Each run below is a few steps of one of 6 hidden systems, one row a step.
V, path 1:
[[-19  14  19  24  20 -23 -44 -14 -22  44  10  14   2 -19 -16  47 -21   9]
 [-18 -19 -35  26   9  45   4  11   7  39 -33  29  -6  -4  21  25 -21  17]
 [ 17 -32   5   4 -35  40  10  30   9   7  -8   5  29  28  20 -12  16 -31]
 [  2   6  54  12 -26 -18 -13   8  -1 -25  40  -5  19  27 -19  17 -10 -15]
 [-20   5   6  36  36   6 -20 -20  -2 -11  38   4 -25 -17 -12  23 -10  37]
 [  2 -15 -40  32  24  18 -15  -2  -5  44 -14   5   1 -20  12 -10  34   0]
 [ -4   3  -5  19 -34 -15  12  28   5  35 -42   4  34  30   6   3   2 -33]
 [-22   9  25   9 -22  10  27  18  19 -44   8  -5   3  35   3  10 -31   8]
 [  3 -12   9   8  25  18 -10  -9  -2 -37  53 -20  -6 -13  -2 -25  20  24]]
L, path 2 (9 x 18):
[[ 60  -2 -22 -28  21 -27 -43   2  18 -23  29   5 -40 -53  -3  27  13  21]
 [ 43  -9 -11  10  49  30 -15 -13   6  49  -4  36 -41 -39  12  38  18  12]
 [ 25  -4  29 -18  -3  17  -4 -13 -18  84 -24  47  15  -3 -21  27 -23  -7]
 [ 38   1  19 -49 -55 -11  -6  -5   3   3  13  33  15   6 -51   4 -25 -13]
 [ 49  12 -16 -20 -22  20 -15  15  37 -34  52   3 -28 -19 -18 -10  23   1]
 [ 38  16  -8  35  40  23  -4  14  20  44  26  -4 -21 -18   8 -11  48  14]
 [ 12  -2  10  29  17  -1  25 -27 -15  74 -28  31  14  14 -34 -14  13   5]
 [ -8  -4  -5 -26 -59  17  25 -18  -4   7 -21  37  20  24 -46 -17 -19 -25]
 [ 12  28 -14 -29 -53  16   1  41  32 -33  28 -21   2   2   1 -24   7 -19]]
V, path 3, 9 rows:
[[ -4  45  -1  43 -15 -42  -1  43  22  25   6 -28  19  20  -5  -8   8   3]
 [-14  13  14  41  34  -6  51   9  20 -15 -10 -18 -10  27  12 -12  -7  40]
 [-31 -20  -1  11  27   6  14 -13 -21 -26  -1 -39  19   1  22 -49  32   0]
 [-24  17 -13  -2 -12 -53 -33  21 -18   6   2 -39  40 -11  -1 -22  -3  -1]
 [  0  21  -9   1  20 -27  11  36  23  -2 -20 -17  -7  -6  22  17 -33  43]
 [ 10  -8  17 -17  39  28  31   5  -2  -7 -18 -24  -6  -5  44 -20  13   7]
 [-18   2  34 -30  -2 -14  -9 -13 -39  12   1 -26  41  -3  -5 -27   0 -19]
 [-24  -3  -5 -13  -3 -30 -22   6 -11  -2  -3  -2  16 -11 -11  18 -53  36]
 [ 20 -25 -23 -14  24  19  -7  21  12 -10 -14   0 -14 -25  43  19  -8  21]]
S, path 4:
[[ -8 -18  32  11 -35   2  -2   4  -9  10  -4  24  30  33 -15  27 -27 -15]
 [  8   3  21  33  -9 -12  -8  -2  16 -31  45   2  -7  16 -28  10   5  10]
 [  6  21  -5  26  28  18 -20   0   4  24  28  -8 -17 -24   4  -2  31   4]
 [-10   6  -3  14  18   5   6 -12 -15  56 -40  17   3  -4   5  13   2 -11]
 [-14 -25   9  18 -11   5  30 -10   3 -19 -31  25   1  33   0  22 -21  -5]
 [-10 -10  12  19 -23  26   0  15  12 -40  34 -11   9  21   4  -7   8  -8]
 [  0  34  13  16   4 -16 -17  11  -3  27  27 -27  15  -8 -11 -22  26  -7]
 [ -1  21  -2  12  40 -29  16 -20  -5  27 -30   1 -17 -13  -2   5   6  15]
 [-24 -27 -16   3  15  31  21 -12  -3 -16 -37  12 -12   0  28  14 -13   4]]
Z, path 5:
[[-12  16 -29  19 -11 -52 -19   5  17 -17  18  13  -8  -6 -47  21 -51  62]
 [ 37 -32 -23  -8  30  41 -40  30  15 -14  34  -6 -22 -43  46  21  11  25]
 [-15   0  49 -10  14  20  -6   9 -36  60 -31 -12  33   3  47  18   7 -46]
 [-50  32  28  21 -10 -32  35 -24  -3  -5 -28  16  -1  37 -33  26 -52  13]
 [-15 -26 -47   8 -19  28 -19  -3  21 -69  45   9 -21 -13 -16  -3 -19  39]
 [ 19 -32 -17  -8  -2  12 -71  25 -25  43  24 -14  38 -35  21  -5  28 -19]
 [ 13  37  49  15  33 -42   6   0  -9  67 -37   9  -2   3   6  49  -9  -9]
 [-31  18  18  13  15  40  57 -23  23 -52  -4  15 -49  22   5  22 -28  17]
 [-44 -44 -31   2 -42  47 -23  -6 -20 -33  34 -10  38   4  -8 -46   4  -7]]
W, path 6, 9 rows:
[[ 55 -37 -17 -54 -21  29   0  18   9  36 -21  42  12 -13  -6   6 -35  22]
 [ 75 -20  -4 -26   1  -8 -10  22  30 -19 -16  19 -32 -18  33  45  19 -19]
 [ -4  19  46 -41   6  38 -12 -17  -8 -24  16  -1 -34 -20  28  46  -1 -42]
 [ -7 -10  35 -22 -11  52  -7 -25 -24  45   8  43  10  -1 -26  24 -40   0]
 [ 49 -36 -33  22 -11   2 -28   1  11  40  -8  51  -5  -8 -20  29  10   1]
 [ 25  24 -21  13  -5  13 -23  14  30 -13  18   0 -43 -21  21  30  42 -36]
 [-20  48  49   0  -4  48  24 -11   5   7  25   5 -19  14  -7  12  -9 -17]
 [  4 -28  32  35   1   9  14 -33 -17  35  -2  43  18  32 -42   7  -8   8]
 [ 13 -26 -41  38  -9 -24 -42 -13  -3  10   4  14   4 -12 -17   2  46 -24]]
S, path 7, 9 rows:
[[ 17 -21 -13   6 -14 -62 -20 -15 -11  16 -33  27  15   2 -31  26  -5  -9]
 [ 21   0 -13  -2 -10  17   4   7  36 -45   4  25 -46  -5   9  47  -9  -1]
 [ 10   3  19 -19 -12  66 -10  19  -1  35  36   0  14  -8   5 -10  -3   0]
 [ 14 -10  27  10   0 -43 -13 -26 -28  36   1  14  32   8 -44  -9   8  -4]
 [  6  -5 -22  23  10 -18   3 -30  15 -37  -6  23 -44  -7 -11  31  17  -4]
 [ -8   9 -24  -2 -14  73   3  19  16  17   4   8 -15 -10  25   4   6 -16]
 [ 12  -3  31   2 -21  -6  14   9 -13  49 -13   4  46  27 -20 -20  -2  -9]
 [ 16 -10  24  19  17 -44  14 -31   1 -44   5   2 -14  16 -20   6  18   1]
 [-24  16 -22   0  11  44 -11 -10   4 -20  18 -12 -34 -28  19   1  20 -13]]
L, path 8:
[[  6  16  33  10  20 -10 -13 -13 -15  22   1  -8  -3  -8  12  17  31 -36]
 [-23  30   9   8   2 -14   3 -26  -6  20   0  18  -8  -1 -40  14 -28  19]
 [ -4 -29 -36 -16 -27  22  -9  12   5  -7   1  14  16  -6 -10 -12 -30  26]
 [ 35 -20  -7  -2 -14  -3 -15  31  14 -10  -4 -10   9   1  31   6  29 -30]
 [ 14  33  40  15  30 -14  21 -14   6   4  -1  -4 -25   5   2  17  17 -10]
 [-29   9  13  -3  18  22   7 -33 -20  17  12  10   2  -9 -29 -13 -25  30]
 [-10 -27 -39  -6 -40   3 -34  12 -10  10   1   5  35  -8 -12 -15  -7  -6]
 [ 28   2 -19  13 -24 -27   0  30  33 -20 -18   1  -9  11  14  21  18 -25]
 [ 13  19  32   3  39  20  41  -4  15  -8  -2  -5 -30   6  20   6   1  15]]
K, path 9, 9 rows:
[[ 16 -10  -9  -4  -9  16   0 -25 -12  42 -10  27   8  -6 -27 -18  24 -21]
 [ 11 -16 -20  19 -21 -17   9 -13  11  -7 -32  28  -8  14 -14  19  18 -30]
 [ 14   6 -22   1 -20  -6  -6   4  27 -42  18   9 -25  -3 -13  12   4   1]
 [ 21   7   4 -14  -6   8 -10  -2   2  -3  40  -9   5 -13 -26 -32  19   9]
 [  5   2   7   6  11 -19   3 -28 -21  30  -9   0  13  -3 -22 -25  29 -15]
 [-21   9 -35  14  -7 -10   6 -18   4   1 -39  16 -17  -2  -4  15   9 -22]
 [  1   1 -33 -13 -34  16   5  18  26 -32  -1   4  -9   0   2  -2  -6  -5]
 [ 29  -9  15 -18  -5  -9   3  11   3 -21  24 -19  15   2  -5 -31  18   3]
 [ -1  13  19  -2  30 -34 -11 -28 -24   9   2 -15   1 -18  -9  -6  22  -8]]
K, path 10, 9 rows:
[[ 30  -6 -15 -23  26 -51   1 -18  -5  -8 -37  -4 -12 -24   6   4  22  -5]
 [  0  29 -24 -40 -14  -2 -28  -1   2   0 -11   3 -25 -40   8  26   0 -28]
 [ 12  -4   7 -54 -38  14   6  -4  -5  -2  -4  12  14  -2 -19 -14 -19 -13]
 [ 34 -40   6 -19  16 -28   7 -24 -12 -19 -18  10   6  -4  -6  -5   7   7]
 [ 12   4 -22  -7   8 -28 -39  -4  -1   3  -4   5 -17 -37   3  34   8  -8]
 [  6  30  -4 -30 -34  11 -10   7   8  28   4  16  -1 -11 -22   7 -18 -11]
 [ 29 -24  17 -18  -1  14  32 -19  -1   1 -14  24   1  13 -15 -12   1   1]
 [ 16 -33 -11  12  14 -14 -22 -17  -3 -19  -3  10 -11 -13   7  22  24 -13]
 [ -4  22 -15   1 -29 -17 -37   7   5   5  20   6  -1 -14 -23  19  -8  -8]]
W, path 11:
[[ 33 -18  76 -18   7  65  58  -7  15 -24  16  27 -16  37   4  12 -27  15]
 [ 44 -64  60   0  19 -16 -24 -39 -45  23   2  29  29   7 -12  26  22 -31]
 [ -8  19 -44 -24 -23 -23 -82 -26 -21  27   6  17 -12 -59 -23  34  18 -45]
 [ -6  52 -59 -15 -25  63  15  12  46  16  11  25 -50 -25 -12   1 -19  20]
 [ 53 -14  38  31   6  51  74  22  43   2  -7  25 -13  53  12  -4  14   7]
 [ 18 -34  74  28   2 -38 -15 -28 -29 -18   6   2  23  32   0  32  39 -61]
 [-53  19 -11 -10 -19 -17 -73 -52 -44   5  37   8   6 -42 -52  12  -4 -22]
 [  2  26 -75   0  -9  42   9   2  25  51   9  26 -18 -28 -40 -41  -9  54]
 [ 62   7 -10  34   4   5  69  40  57   8 -36   3 -18  38  26 -17  45  -6]]
Z, path 12 (9 x 18):
[[ 78 -12 -17 -23  -8  37  -1  48  39  17  10  12 -14 -15  26   2  19   4]
 [ 33 -21  59 -20  -4  10  31   4 -13  20 -36   4  25  32  26   6  16 -48]
 [-24   9  12 -13 -34 -33  33 -45  -5 -39 -33  23  -6  27 -40  13 -19 -27]
 [  7  -7 -64 -23 -43  19 -20 -10  20 -30  25  25 -19 -25 -40 -16  -5  15]
 [ 59 -26 -24  -5  -5  16 -31  30   5  61   3  12  23 -20   7 -13  32  -4]
 [ 38   9  49  20  19 -26  32   4   8  37 -43  14  -6  27  19  36  17 -31]
 [-26  23  26  -6 -18  20  48 -34  12 -62  -1  11 -32  27 -14   6  -5 -24]
 [-19 -25 -36 -21 -43  24 -19 -23 -16 -22  35   4  26 -10 -46 -54   5   3]
 [ 46 -20 -38  15   9 -47 -41  10  -4  55  -8  11  21 -26 -20  -8  25  15]]

Which system made each of these runs?
path 13 (2 x 18):
[[ -5 -23  21   3  -7  10   2  -9  -2 -11 -10  30  -5  13  -1  45 -40   5]
 [ -7 -17   7  19 -23  26 -22   8   3 -18  43  10  10   9 -12   9 -10   3]]

S
path 14, 2 rows:
[[ 15  11 -16 -19 -52 -29   1 -27   5 -31 -15   7   0   7 -29 -16  51 -77]
 [-16  16  -8 -35 -47  21  12 -32   2 -50  28   7  -9   0 -48 -32   0 -17]]

W
path 15, 2 rows:
[[-42 -16   4  59 -11  13 -25  -6  -5 -37  33  -7   4  19   4  19  16 -23]
 [-39   8   5  68   2   1  -3  25  12   5   9  -5   7  27  10  28 -19  18]]

L
path 16, 2 rows:
[[-17  42  32  13  -1  35  38  34  27  29 -18  17 -17  26  21  49 -57  17]
 [  2 -46  44   6  22  81  22   5   0 -23  24   6  -4  18  37  12 -15  17]]

K
path 17:
[[  5  39  39  28  34 -10  26 -22  15 -11  27   6 -38   7 -26  17  -1  26]
 [-24 -29  -5   4  26  52   9 -32 -14 -35  23 -11 -10 -10   9 -36  25   9]]

Z
path 18:
[[ 20  -5  -5  39  -2  10  10  -7   5  36   4  13  10  17 -25 -28  43 -12]
 [ -7  17  -3  23 -27  15  34  -9  11  23 -13  21   7  29 -31 -17  11 -18]]

L
path 19, 2 rows:
[[-47  37 -58   9   9 -38  -1 -27   7 -41  -4 -19 -32 -28 -26 -17  -1  24]
 [-31 -21 -79   6  17  33   2  26  10  11 -47  -6  -4 -25  49  -7 -13  28]]

L
path 20:
[[ 10  -3 -21 -37 -24   7  25  13   6  -2 -17 -11  20   1  -3 -51   4   0]
 [ 30 -10   9 -31 -18 -31  25  10  11 -34 -20  -5  10  13  -2 -11  -4  -4]]

W
path 21:
[[-22  11  58 -20 -61  -1  13  18   0 -56   7 -17  26  46  11  16 -12 -61]
 [-24  46  30  13  16 -20  -8  14  14 -67  70 -54 -15  -4   0 -13  -1  29]]

L
path 22 (2 x 18):
[[  -8  -10    9  -30  -19    7   -9  -29    2 -104   36  -11  -27   -8
    -1    2   18  -32]
 [  12   51  -20  -18    8  -20  -51  -22   -2   16   53   -9  -30  -57
   -39   -8   27    4]]

V
path 23:
[[ 16 -51  -7  22 -20   0 -22  10  -9  -8  24  -6  42  15  -7 -34  29  -5]
 [  1   8  -1  53 -14 -11   8  -6  20 -12  -2  10 -14  26  -3  17  43 -42]]

L
path 24, 2 rows:
[[ 37  34  47  -5  45  11  21 -51  -3  29  19  27 -44 -16 -34  13  24  -2]
 [-22 -33 -17  13  19  63  15 -67 -24  16 -12  44 -19  -8 -20  -8  18  -9]]

S
path 25 (2 x 18):
[[ 24 -11  25 -10  20 -66  20  -9   9 -40 -24  21 -18  10 -16  49 -59  53]
 [-13 -32 -43 -46  -8  62 -20   0   6 -60  -4   6 -37 -40  46  26  -8 -14]]

Z
path 26 (2 x 18):
[[ 32 -39  33 -57  -8 -11  17 -39 -29 -31   0   4  25   3 -28 -39  11 -12]
 [  8 -29 -31  -6  30 -63 -35 -40 -26 -14 -23   6  -8 -38 -12  15  17   2]]

K
path 27 (2 x 18):
[[  1 -20 -76   9  -8  27  17  60  36  -5 -21 -22  12  -3  38 -42  -6  44]
 [ 40  22  40  -2   6 -21   9  58  17   2   5 -56  21  14  52 -18  41 -29]]

K
path 28:
[[ 44  -5  30 -51 -19 -17  15 -15  -5  11 -18  24   8   4 -27   2 -12 -12]
 [ -7 -17  14 -28  -2  -1  -3 -41 -14 -36  -8  28 -21  -8 -15  36 -28  -6]]

V
path 29, 2 rows:
[[ 48 -10  21  -7  17  -5  40 -10  20 -47  -2  -3 -26  13   8 -14  40 -12]
 [-32  31  24 -12   9 -23  -9 -51 -30 -14   8 -16  -5 -14 -22 -13  27 -35]]

V
path 30:
[[ 18 -19 -16   4  -7  -2   1 -32   9 -38   7  24 -26  -5 -24   5  24 -12]
 [  9   6 -25 -11 -16  25 -16 -10  -1  23   6   8  -4 -22 -11 -16  36 -31]]

Z
path 31 (2 x 18):
[[-31  -4 -32  24  -6 -27 -32 -22 -14   0 -18   7   0 -14  -9  19  16 -28]
 [-21  17 -23  10 -14   5  11  19  21   2 -33  17 -17   5  13  39 -39   9]]

L
path 32 (2 x 18):
[[ 25 -17 -32  29 -13 -27   4  43  34   2 -26  13   3  15  11  27 -16  23]
 [ 10   5  28   8  13  25  27  15  19 -31  -6 -15 -21  17  46  14  24 -28]]

V
path 33 (2 x 18):
[[  4  14 -13 -31  -7  17  -6 -10  11 -43  10  -5 -35 -26   9   5  20 -26]
 [  2  11  34 -31 -10  49  25  -9  -8  12  10   8   3   6  -8 -16 -11  -6]]

W
path 34 (2 x 18):
[[ 28  18  71 -17  30   7  11   4   3  -8   9  -7 -24   2  30  40   4 -19]
 [-42 -15  35 -11   9  33 -32 -43 -41 -11  26  12   0 -16  -6  28 -23 -11]]

K
path 35 (2 x 18):
[[ 33 -17  28  13  21  -9   5  -2  -7  33  18  12  21   9 -26 -13  -8  42]
 [ 12   2   2  38  37  -1  -5 -12  -1  44 -15  19 -21  -9   5  30  23  -5]]

K
